rotation steps, each row followed by its count of steps
The counts run from 0 to 312.
[139 153 149  83 111 151 150 133 131 157 127 103 138 167 104 146 178 138
 145 134 137 118 113 156 165 136 101 152 109 129 118  90 153  76 162 137
  94 126 161  82 183] : 193
[119 151 135  88 138 100 169 104 145 122  98 153  95 164 141 143 142 135
 128 112 119  96 115 138 101  77 106 127 156  97 138 100 191  60 110 103
 121 134 110 114 104] : 278
[133 133 145 124  81 130 122  87 109 124 174 102 186 149 102 131 133 107
 138 131 165 129 164 160 141 165 136 121 116  67 135 109  79 151 126 116
 183 119 143 126 141] : 171
[111 133 134 136 153 105 177 178 129 115 137 162  85 146 147 149 110 113
 132 106 124 130 112 153 111 102 137 151 149 120 130  69 147  69 132 150
  74 157  85 117 122] : 283
[118 140 108 118 174 101 162 168 136 105 112 160  97 149 142 131  93 140
  93  82 118 104  98 136  92 101 142 159 164 128 127  80 139  81 125 133
  86 166 117 120 114] : 284
[172 125 145 120 137  88 139 174 130 105 121 127  95 161 134 100 103 178
 116 145 148  94 101  76  86 118  96 143 147 155 135 156 167 122 113 103
 140 153 106  97 121] : 310
[184 129 118 139 140 134 146 160 176 145 120 167 128 184 147 127 121 191
 104 161 122 131 100  94 149  98 150 116 135  98  87 125 122 146  93 120
 137 148 102 111 126] : 130
[213  79 113 135 110 135 143 123 107 130  89 131 104 142 142 158 158 130
 129 149  54 120 146 138 125 130 124 121 119 114 163 157 175 131 127 127
 133 138 146 105 107] : 41
[142 110 128 136 100 176 135 135  90 139 108  71 141 137  97 178 159 143
 140 127  89 140 112 147 148 160 100 141 106 135 115 122 158 107 154 178
  78 131 119  88 151] : 211
[177 108 114 181 153  87 119 151 125 117 103 134 133 162 142 121  83 133
 159 128 140 122 137 105  73 175 130 117 129 116 148 145 139 135 107  90
 164 151  94 106  87] : 306
[200  95 109 110 146 129 131 126 163 171  80  99 126 152 118 122 136 146
 106 135 135 130  88 132 110 124 138 144  97 129 195 145 132 143 174 149
  92 159 154 145 142] : 220
[112 136 147 156 147 143 139 112  94 121 102 146 133 141 154 120  90 173
 146  94 119  89 136 138 115 133  98 113 148  96 129 143 130  66 139  69
 153 124  88 100 112] : 106
[112 154 154  62 114 120 169 134 105 108 141 108 123 124 103 143 164  98
 115 110 126 118 124 136 117 162  77 176 141 151 123  73 138 100 149 123
 106 117 159  92 149] : 6
[ 99 121 135 122 110 148 144 131 127 155 140 129 111  85 111 144 134  65
 123 114 156 181 117 108  94 130 144 136 153 117 174  91 141 115 154 143
  91 158  86 184 107] : 250
[143 124 108 116 127 133 110 113 125 104 116 170 125  86 105 119 113 119
  66 123 127 114 116 132 128  94 145 158 160  99 188 181 138 164 130 153
 134 166 136 137  75] : 66
[125 159 135 109 146 130 157 152 120 105 124 161 108 148 155 132  94 195
 113 100  91  93  96 112 139  83 115 146 159 110  87 108 137  83 134 126
 116 141 107  85 135] : 110
[193 107 118 175 148 145 147 152 155 150 116 162 145 180 154 120 104 192
 111 156 122 142 118  90 124 128 163 104 143 113 107 133  93 132 102  93
 152 156  99 132 119] : 131
[103 132 120 113 141 136 159  90 130 127 109 169 118 130 114 132 140 117
  75  99 130 119 121 145  88 104 149 141 201 111 157 113 143  62 118 112
 115 147 119 162  80] : 266
[188  84 124 124 104 131 103 101  90 106 104 126 113 103 126 133 113 130
 111 122  77  96 127 113  89 136 123 143 127 116 188 187 151 169 147 127
 155 140 123 121  84] : 54
[116 123 155 109  99 107 155 113  87 131 136  95 141 132 101 123 170  70
 141 125 162 138 162 172 119 181  86 134 110 113 159  87 132  97 124 100
 137 104 138  98 127] : 4
[153 116 146 167 107 145 149 174 108 129 150 127 133 148 165 145  97 172
 161 141 101 141 130  91 144 128 128 106 111 102  75 107 113 127 117 137
 129 138  55  92 146] : 127
[156  95 119 136  79 161 125 120 109 148 122  94 133 114 101 185 170  94
 135 149  79 180 120 112 128 125 133 120 121 110 136 125 167 154 135 191
  99 144  88 138 111] : 230
[165 151 120 121 139 133 146 164 159 133 131 160 130 157 140 144 119 202
 127 146 114 131  89  58 150 100 133 132 146 120  62 113 136 144 110 137
 123 148  92  97 141] : 129
[181 103  77 154 146 159 140 116 120 147  78 154 150 137 129 173 173 103
 136 119  89 143 141 157 125 184 127 137 130 119 139 106 163 115 122 117
 109 139 157  91  86] : 29
[116 161 126  80 119 145 156 120 146 124 149 144 157 152  77 135 164 146
  78 120 155 117 114 153 162 139 134 168 164 127  95  87 105 101 127 129
 106 145 188 121 162] : 181
[112 141 136  94 135 134 170 121 147 136 130 156  90 127 133 124 133 105
  92 112 124 121 111 125  85  85 146 146 179 121 158  97 133  66 139 110
 103 150 124 167 103] : 265
[159 141 131  62 133  90 161 104 154 138 137 117 130 154 110  96 149  92
  99 125 169 115 131 153 100 142 111 142 118 116 180  75 107 118 144  84
 148 121 178 133 134] : 1
[166 119 112  97 135 114 152 102 103 108  91 114 133 151 120 123 150 138
 103 101 102  80 133 171 110 162  90 162 139 139 158 122 146  97 134 110
 118 114 180  76 126] : 21
[182 139  95 133 171  69 123 151 166 124 109 163 121 179 133 122  99 168
 120 128 133 100 106 116 112 111 136 134 136 102 140 124 154 157  84 141
 130 164 119 100 100] : 304
[106 148 118  85 149  71 138 115 138 103 129 154 101 140 131 129 110 112
 105  88 143  99 108 180 112  85 127 160 140  71 176  81 143 116 123 158
 106 153 118 126 114] : 271
[151 141 158  93  95 145 156  97 128 143 151 114 159 157 113 123 156 136
 113 146 139 117 144 132 126 154 132 124 151 119 124 123  91  82 139  68
 172 115 179 136 156] : 176
[128 145 140 129 139 110 154 186 128 110 119 135 106 155 137 145 129 162
 143 124 116 116 105  97 106 118  90 147 152 138 107 113 190  87 104 125
  92 144  77  74 122] : 296
[143 137 119  98 135 116 179 151 134 135 146 134 123 119 138 156 159  68
 141 118 106 154 128 148 122 153 130 158 118 121 124  26 112 116 155 140
 103 138 160 111 141] : 12
[166 115 134 136 126 138 141 144 151 132 142 137 164 147 112  82 110 166
  71 157 178 134 111 100 126 149 150 148 163 131 123 152  62 153 112  97
 143 153 132 151 135] : 150
[128 150 171  95  90 116 122 157 128 116 184 103 156 119 101 105  98 142
 121 131 183 122 107  81 132 152 109 155 135 123 120 119  76 187 144 139
 145 145 103 126 159] : 154
[164 119 119  97 126 168 155 113 114 134 106 107 152 161 112 138 156 160
  93 121 102 104 117 154 132 152 133 144 149 149 107 117 107  54 149 109
 108 129 193 118 154] : 195
[131 142 126 112  93 117 117  72 122 120 150 119 201 146  87 117 136 133
  98 128 162 114 141 158 135 163 138 141 142  84 124 126  71 158 106 108
 182 124 157 124 128] : 170
[143 164 126  69 137 116 128 124 150 145 153 116 150 156 119 124 122 130
 141 103 147  97 102 141 129 144 133 157  95 111 138  67  92 122 176 117
 123 139 185 126 180] : 187
[105 140 168 112  82 167 164 144 119 147 178 118 150 133 107 146 156  94
 142 151 155 162 138 143 150 159 127 138 140 123 100  79 104  81 151 112
 111 139 140 115 167] : 179
[160 125 134 151 114 137 143 127  94 108 108 125 148 170 145 123  97 219
 112 118  86 106 118 108 129 137 117 119 155 115  79 165 125 119 101 115
 159 118  91  87 118] : 125
[173 108 146 155  80 149 138 135 137 149 148 137 164 156 129 137 139 160
 132 186 127 157 145 100 147 145 145  88 136  98  91 139 109 155  90 102
 175 130  85 129 120] : 145
[145 120 137 124 110 146 138  92 112 160 124  97 174 164 118 135 152 120
 160 123 136 119 156 179 130 172 118 113 104  86 144 107 110  84 156  83
 150 115 162 109 158] : 190
